One turn or mirror swaps these rows in pairs. Which row does each one swap with?
K_388: [-11,4,18,-6,33,-16,-1,-36,33,8,4,-42,-7,-14,-12,2,3,2]
K_507: [4,-1,20,-9,9,-9,7,-73,0,-2,-18,-17,35,-2,1,2,17,3]
K_905: [2,-10,9,-7,9,-20,15,-63,15,-7,5,-37,-4,20,15,-14,0,-5]
K_218: [-3,-4,43,-5,8,11,-4,-13,0,-5,-6,42,-10,-31,34,-14,6,-16]
K_885: [29,33,22,0,17,-30,-26,-22,5,-39,27,-13,-13,-14,18,-19,14,-3]
K_926: [10,-4,11,-14,5,0,4,-37,-10,-18,-24,56,-20,-5,11,-18,12,-9]
K_224: [17,-18,-16,-37,8,-47,25,-13,-24,-25,-15,-27,-21,-5,10,-17,2,-9]
K_191: [5,-3,29,4,26,-10,8,-12,-12,-6,-23,27,-49,-48,21,-26,17,-2]
K_426: [-1,8,35,13,24,-4,-16,-10,13,-5,-13,33,24,-4,11,5,14,9]
K_949: [1,-33,10,2,22,0,6,6,-32,-13,-27,-6,-19,-45,40,-30,28,11]
K_504: [-3,9,5,-20,9,-35,-7,-10,7,-33,-6,-36,31,-55,3,-13,18,3]
K_364: [40,23,13,8,3,-22,18,-6,12,-13,-35,-18,2,-45,-16,-12,14,-3]
K_261: [48,7,13,-11,23,-5,-4,-47,-21,0,-2,-44,18,-10,7,-1,16,1]
K_449: [-2,11,0,6,37,4,0,2,-12,-41,17,-28,-16,-3,-2,-9,34,17]
K_510: [-22,-35,12,-14,-17,-12,17,3,-17,-15,-35,-7,-4,0,31,-23,8,3]
K_290: [-1,-46,4,-37,-7,-20,-1,-11,-25,-21,-22,-10,-30,-30,29,-23,26,-9]

K_926 swaps with K_510
K_426 swaps with K_224
K_507 swaps with K_905
K_504 swaps with K_885

One turn or mirror swaps these rows in pairs. Which row does each one swap with?
K_655: [3,-31,16,13,10,8,-10,5,13,34,1,12,5,15,5,9,4,2,-1,58,-8,22,31,-9,8,-2,-15]
K_352: [10,-18,13,17,23,8,-8,32,5,33,-10,31,0,-5,-7,8,1,28,-1,-21,9,19,31,-25,-9,-9,-35]
K_176: [5,-10,9,-13,24,17,8,6,-5,9,-16,23,-5,-18,47,19,-34,32,-1,-1,-4,0,8,-18,-24,-4,-15]
K_828: [3,-27,-2,-30,6,-6,-7,10,37,6,7,16,18,-1,-4,-9,43,10,4,20,-2,-37,24,-7,22,-12,-14]
K_827: [-21,-3,-8,-25,-20,-21,-1,8,49,1,9,9,0,16,-4,-12,-5,29,-2,-14,-24,-26,7,26,-6,-23,13]
K_112: [9,36,23,28,16,7,16,8,-8,3,-4,9,-19,-4,34,4,5,-5,-7,19,1,-2,-4,-18,-41,2,-32]
K_401: [8,20,33,21,-3,-4,18,30,1,15,-19,-16,-20,7,-11,-9,10,-23,2,38,-8,-17,-17,-17,-35,14,-3]
K_153: [10,-15,23,20,31,0,-12,2,-25,7,10,18,-2,-18,-1,23,11,6,-14,6,23,42,0,-29,-1,2,-8]
K_67: [-5,2,-1,-5,-11,-10,-41,9,7,18,-11,29,-2,-34,26,11,-18,11,0,-22,5,7,18,-6,9,6,-28]
K_103: [-13,20,-2,-8,-17,-16,-5,-6,20,11,44,-6,-2,-8,-9,15,32,-19,-11,10,4,17,6,19,15,11,-16]
K_145: [26,-15,23,26,-8,-10,-8,-7,21,25,20,36,-5,0,-7,-19,-9,0,-21,14,23,-16,29,-43,-16,-12,-6]
K_700: [10,3,17,-14,20,12,-7,-3,16,12,-1,18,3,11,24,19,50,33,-4,-29,-1,-7,-11,-23,-10,13,-18]
K_990: [-9,18,-12,-28,11,7,2,9,17,25,5,23,9,24,-17,19,-33,38,5,38,-1,-2,13,12,15,-12,-3]
K_24: [-11,-14,-22,3,-5,-15,11,-5,14,18,27,18,-2,-1,-48,-6,-24,9,-5,-32,-5,-31,14,-3,-26,-7,4]
K_979: [6,-4,25,-4,14,10,31,27,-6,14,-29,37,-15,2,5,-18,27,10,-20,-39,-9,2,2,-17,-16,-15,16]
K_897: [3,3,22,21,8,13,-5,-18,7,24,-13,24,4,-9,-6,-10,-8,37,17,-16,16,-32,5,-41,-26,-26,2]
K_143: [-4,-7,-5,7,-31,-13,-16,-18,27,-13,10,-16,-12,9,3,-21,-24,-28,-22,9,-15,-30,4,18,-15,-11,9]
K_596: [-7,-45,12,4,-8,-24,-8,1,10,-5,5,-4,-3,11,-35,-11,7,-1,-16,-19,-10,11,-11,4,16,-9,46]
K_822: [-15,-9,-1,-6,0,8,33,3,-2,-16,9,3,-14,-13,10,19,-15,25,-15,23,-20,7,-38,23,13,-4,35]
K_581: [-1,15,1,2,-8,6,-17,-14,22,-19,6,-4,-3,22,1,-3,57,-6,-25,-23,-12,-18,-29,6,-5,-1,5]
K_801: [-9,11,-9,21,22,8,42,-1,-28,3,14,4,-16,-21,-13,24,-17,-1,-4,-6,-3,-4,-21,-7,-32,18,-11]
K_17: [-17,-8,-2,25,-20,-5,6,18,12,-13,-1,-30,-19,7,-25,-3,8,-19,-13,3,-27,10,-23,37,11,3,10]
K_332: [7,-2,11,1,23,20,22,20,-10,-22,-20,7,-3,-10,19,-6,49,-15,-15,32,-12,-22,-16,-8,5,-12,-4]
K_855: [-25,23,0,15,-13,6,4,-32,8,-9,11,-24,0,-15,-11,12,-5,15,17,20,-4,-20,-36,14,0,-7,15]
K_221: [-11,-38,4,14,5,20,5,16,0,0,-26,12,-6,24,-4,-12,2,1,-23,41,-32,12,3,14,14,-33,26]
K_606: [-9,-1,10,15,-26,-13,-14,10,-2,-7,-36,-1,-25,-18,20,-15,-14,-26,-11,-20,-23,-5,-22,12,4,8,12]
K_621: [-18,11,-12,-31,4,3,-16,38,25,7,5,27,9,0,-30,10,-7,47,-4,14,-2,-11,13,10,-5,-36,-1]
K_199: [14,20,21,25,2,7,22,9,-4,17,-27,5,-18,41,-15,-21,-20,-20,-12,35,-9,-19,-8,-11,-14,-3,10]

K_990 swaps with K_199
K_24 swaps with K_801
K_897 swaps with K_855
K_221 swaps with K_655
K_581 swaps with K_700
K_822 swaps with K_145
K_606 swaps with K_67

